Some points, each followed by its number:
[ -45  -28  -35  -52  -82  -19  -92 -121   13  -91   62  -35  -52   37
   68   44  -24   22  -85  -60  -87  -18   30   -5] 0
[  6 -23  15  32  56  15  14 -28  18  -1  31 -28  18 -33  17 -23 -49  25
  31  13  12 -28 -62   8] 1
[-20 -26  29  37  62  11   2 -51   0 -27  41 -34  12 -12  21  -4 -67  19
   9 -11   2 -27 -52  15] 2
[ -92 -124  -49 -111  -63    5   10 -105  109 -114   73 -108   13  -13
   -9   21 -127   44  -41  -21  -46 -104  -24  -18] 3
[  7 -22  28  -2  -3  11  -6 -35  33 -23  44 -26   6  -6  42  -8 -42  33
   3 -11 -18 -27 -35   7] 4
[  2  41 -82  77  28  45  -5  21 -89 -29 -51  38 -85 -21 -33  88 127 -58
  -7  66 -13   3 103  -5] 5
[ 26  45   6  64  44  13 -32  13 -57  19 -26  41 -24  11  25   2  60  -4
   7   9  -4  33  21  16] 6
[-27 -44 -16 -69 -49  18  -1 -35  43 -50  45 -40 -34  14  37 -15 -65 -12
 -27 -29 -46 -47  33  -6] 7
[ 24   9   8  14   8  -2  -1   4   7  18   1   4  12 -14   6  -6  16  14
  18  11   8   6 -26   4] 8
[ 22  21  17  32  17   5 -15  10 -31  25 -20  25  -9  16  13 -11  32  -1
   5   4  -3  23   5   5] 9
[  55    2   53 -127 -127    1   51  127  127   33   -7    7   28   29
   -6  -32   29    3    3   -1  -17  -10   61  -30] 10
[ 43  15  10  38  25  22  13  26  -5  31 -26  16   6  -9  -6 -13  23  12
  40  35   8   0  -7  -2] 11
[ 25  -7  25  -4 -15   9  -1 -15  34  -9  40 -15   6 -15  42  -7  -9  25
   8  -5 -12 -17 -27   4] 12
[ 11 -35 -13 -17 -40  14  34   8  -9  20 -73 -15  16  51 -72  -1 -33  14
  16  33 -14 -14  29 -46] 13
[ 31  -4  32  11   9  17  12  13  24  19   4  -2  19  -7  14 -24 -12  26
  30  14   2 -12 -29   2] 14
[ 48  21  16  26   8  20  12  31   3  30 -18  18   5  -9   4 -11  34  12
  35  30   3   3  -2  -2] 15
[ 29  23  33 -54 -73  15  20   5  50  -7  41 -14   8  11  53 -18   3   1
  -9 -29 -37  -2  28 -10] 16
[ 51  32  47   8  -6  15   6  40  18  33   2  21  10  -3  37 -33  28  13
  25  -1   2  11  -7  10] 17
[ -8  19   6  25  15  17 -16 -38 -20 -34  33  -9 -30   5  48  16   5  -7
 -18 -20 -32  -2  24   9] 18
[  4  41 -84  71  19  47  -6  20 -82 -31 -51  36 -84 -18 -29  86 126 -52
  -7  66 -19   1 106  -7] 19
[  -2   -4  -36 -127 -127  -24  119   27  120  -33  103  -61   29  -83
  -16   47   32  -63  -16  -16   21  -41   36  -51] 20
[ 11 -14  36  40  54  24   0 -30   5  -4  30 -18  10 -11  39 -24 -46  27
  26  -1  -6 -22 -49  15] 21
[-17 -13 -93  12 -23  73  58 -66 -36 -85  43 -57 -91 -26  10  80  29 -77
 -24  31 -52 -66 116 -37] 22
[  -8   43 -119   83   16   58  -10   14 -109  -52  -67   41 -114  -18
  -46  120  127  -72  -20   83  -30   -4  127  -13] 23
[-19 -23 -12  47  70  -2  15 -33  -5  -9  19 -25  17 -40 -20  12 -33   9
  22  21  29 -22 -58   7] 24
[ -44   11  -65   23   36  -37   90  103  -68   56  -98   28   45  -29
 -127   73   68  -73   25   73  105   29   30  -36] 25
[ 27  12  17   8  17   3  32  20  23  19  23  -1  24 -37  12 -15  12   3
  29   6  25  -4 -32   2] 26
[  72  -29   22  -95 -113   49   47   70  120    9   20  -15  -10  -22
   23  -49    1   12   41   37  -26  -52   31  -19] 27
[  -7  -53   36  -59  -46    4   -8  -53   43  -12    5  -43   30   69
   13  -47 -121   54  -10  -29  -52  -29  -19  -21] 28
[ 27  -1   1   9  -3  29   8   0  35 -15  38 -11  -8 -36  33   2  11  14
  19  20  -6 -30 -10   6] 29
[ 10  30  38  15   0   0 -10 -11 -11  -4  15   6  13  17  35  10   8  14
  -9 -28  -8  16  -2   6] 30
[  29   55  -46 -111 -127  -27    9   47   65   -1   27    7  -23  -22
   27   11   97  -38  -38  -25  -23   20   84  -16] 31
[-39 -44   2   9  48  -8  31 -29 -27   7 -20 -27  20  14 -45 -10 -71  -8
  10  -1  17  -6 -37 -19] 32
[ 18  12  11  63  75   9  20  29 -28  37 -25  16  18 -21 -23 -14   9   4
  41  30  39   9 -38  10] 33
[-18 -26  42 -88 -59 -94 -67  55  38  68 -67  43  74  60 -56 -66 -46  61
 -17 -43  39  55 -76  17] 34
[-37 -50   7  40  78  13  13 -83   3 -46  58 -58  12 -27  11   8 -96  17
  10  -4   4 -49 -69   9] 35
[-35 -15 -21  48  66  17 -56 -63 -41 -48  15  -5 -49  10  42   1 -31   2
 -22 -15 -30 -10   4  30] 36
[ 10 -16  18  35  59  12   6 -18  18   3  32 -15  13 -40  25 -29 -35  20
  34  11  18 -22 -65  19] 37
[ 28  29  39 -39 -66 -13 -11  45  17  27 -16  24  12  35  10  -6  31   4
 -13 -21 -10  31  26  -7] 38
[ -44   42  -56   45   77  -74  -10  103  -84   59  -63   82   -9  -63
 -111   41  115  -83   -5   19  127   81    0   35] 39
[ -60  -53   44   -9   56   -1  -39  -61   25  -29    1  -30   36   64
   22  -68 -127   67  -12  -49  -27  -18  -65   22] 40
Which three points above are nearest to each new point by angle? Their numbers follow each, nearest first.
[-40 -25 -35 -50 -75 -18 -67 -77  10 -63  24 -21 -30  40  23  39 -20  20
 -66 -35 -60 -11  31 -11] 0 7 3
[   0    6  -35  -20  -21    2  127   72  -42   59  -42  -14   25  -19
 -127   51   45 -108   21   48   59    2   76  -82] 25 39 13
[  28   38  -27 -127 -127  -32  127   68  116   -4  111  -42   33 -102
  -15   52   98  -95   -6  -15   42  -19   51  -58] 20 31 10
[ -1 -12  33 -40 -13   4  23  13  45  14  -3 -17  38  21  -1 -46 -65  21
  12 -18   0 -15 -22  -4] 28 40 14
[-41  43 -47  -6  18 -76 -29 109 -50  52 -66  86  -8 -35 -92  19 113 -68
 -16  14 100  81   8  40] 39 25 5
[-32 -25 -23 -31 -50  -9 -70 -99  14 -71  54 -32 -38  23  59  29 -29  23
 -58 -43 -66 -20  11  -1] 0 7 3
[-127 -127   -9  -33   85   14  -94 -127   23 -115   19  -77  -14   84
   22  -75 -127   70  -57  -63  -59  -74  -62   41] 40 3 35
[  10   -6  -94   18  -17   73   57  -21  -12  -65   44  -36 -101  -73
    9   73   74  -81    2   59  -31  -66  100  -25] 22 23 19
[ -67  -65   34  -26   43  -41  -39  -38   45   -8    6  -28   63   27
  -15  -52 -127   68   -5  -41   22  -14 -107   31] 40 28 2
[-14 -29 -10 -51 -33  14   8 -20  37 -33  39 -30 -20   1  30 -15 -44 -11
 -13 -21 -28 -35  19  -4] 7 3 0
[ -25   78  -15  119  122  -73  -53   55 -127   76  -84   99   13   -6
  -69   35  120  -44   -7    2   94  119  -21   41] 39 6 9
[ -49   -5  -33   -7    6  -40   76   75  -45   40  -78   11   53    1
 -127   57   23  -48    6   39   77   23   22  -36] 25 39 13
[  54   48   42  -58 -112  -18  -11   77   20   56  -58   52   23   51
  -11   -7   72   17  -12   -4  -20   49   51  -20] 38 10 31
[ 23  -7  14  14   3  29   7 -10  22 -19  39 -16 -10 -26  34   3   1   9
  14  13 -11 -30 -11   7] 29 12 4
[  46   -3   49 -127 -127  -11   10  112  127   27   12   17    8   17
   26  -55   22    3   -6  -19  -14   -3   38    1] 10 27 38
[ 14  33  27 -14   1  -5 -25  30  28   3  50  23 -25 -32  70 -35  34 -19
  -3 -29  11  12  -1  42] 17 16 30
[ 57  83  -4 -66 -94 -21 -15 120  21  68 -56  69  -5  32   8 -38 108 -14
  -6  -6  -2  74  84  -3] 38 31 10
[ -32  -48   49 -113  -67 -118 -102   48   56   74  -78   44   90   79
  -60  -94  -87   90  -24  -59   40   61 -110   29] 34 28 40
[ 19  11   4  57  56  19  19   3 -26  17 -13   7   7 -17 -12   4  12   4
  33  30  16  -1 -18  -2] 33 11 15
[  6 -41  -8  -3 -25  24  40  -9 -27  18 -79 -22  13  66 -71  -3 -52  15
  17  30 -24 -18  34 -51] 13 32 28
[  -6    7  -33   89   71    2  -73 -114  -67  -33   17   -4  -32    6
   55   21    6   30  -20   -7  -43   12  -28    7] 36 18 2
[ 28   3  28   3  -7   9   4  -3  24   1  29  -7   8 -14  36 -10   1  19
  12  -3  -6  -8 -23   4] 12 29 14
[ 17 -18   2  -2 -26  21  31   5 -16  22 -60  -9  10  50 -44  -9 -25  11
  16  21 -20  -7  30 -37] 13 28 32
[  5   8  38 -54 -24  -3  81  72  40  37   5  -6  32  -7 -25 -34 -16 -35
  18 -12  41  -2  12 -10] 10 27 20
[ 22  36  38 -52 -86 -23 -16  51  12  28 -24  28  13  49   2   5  40  -3
 -28 -31 -13  42  42 -13] 38 10 31
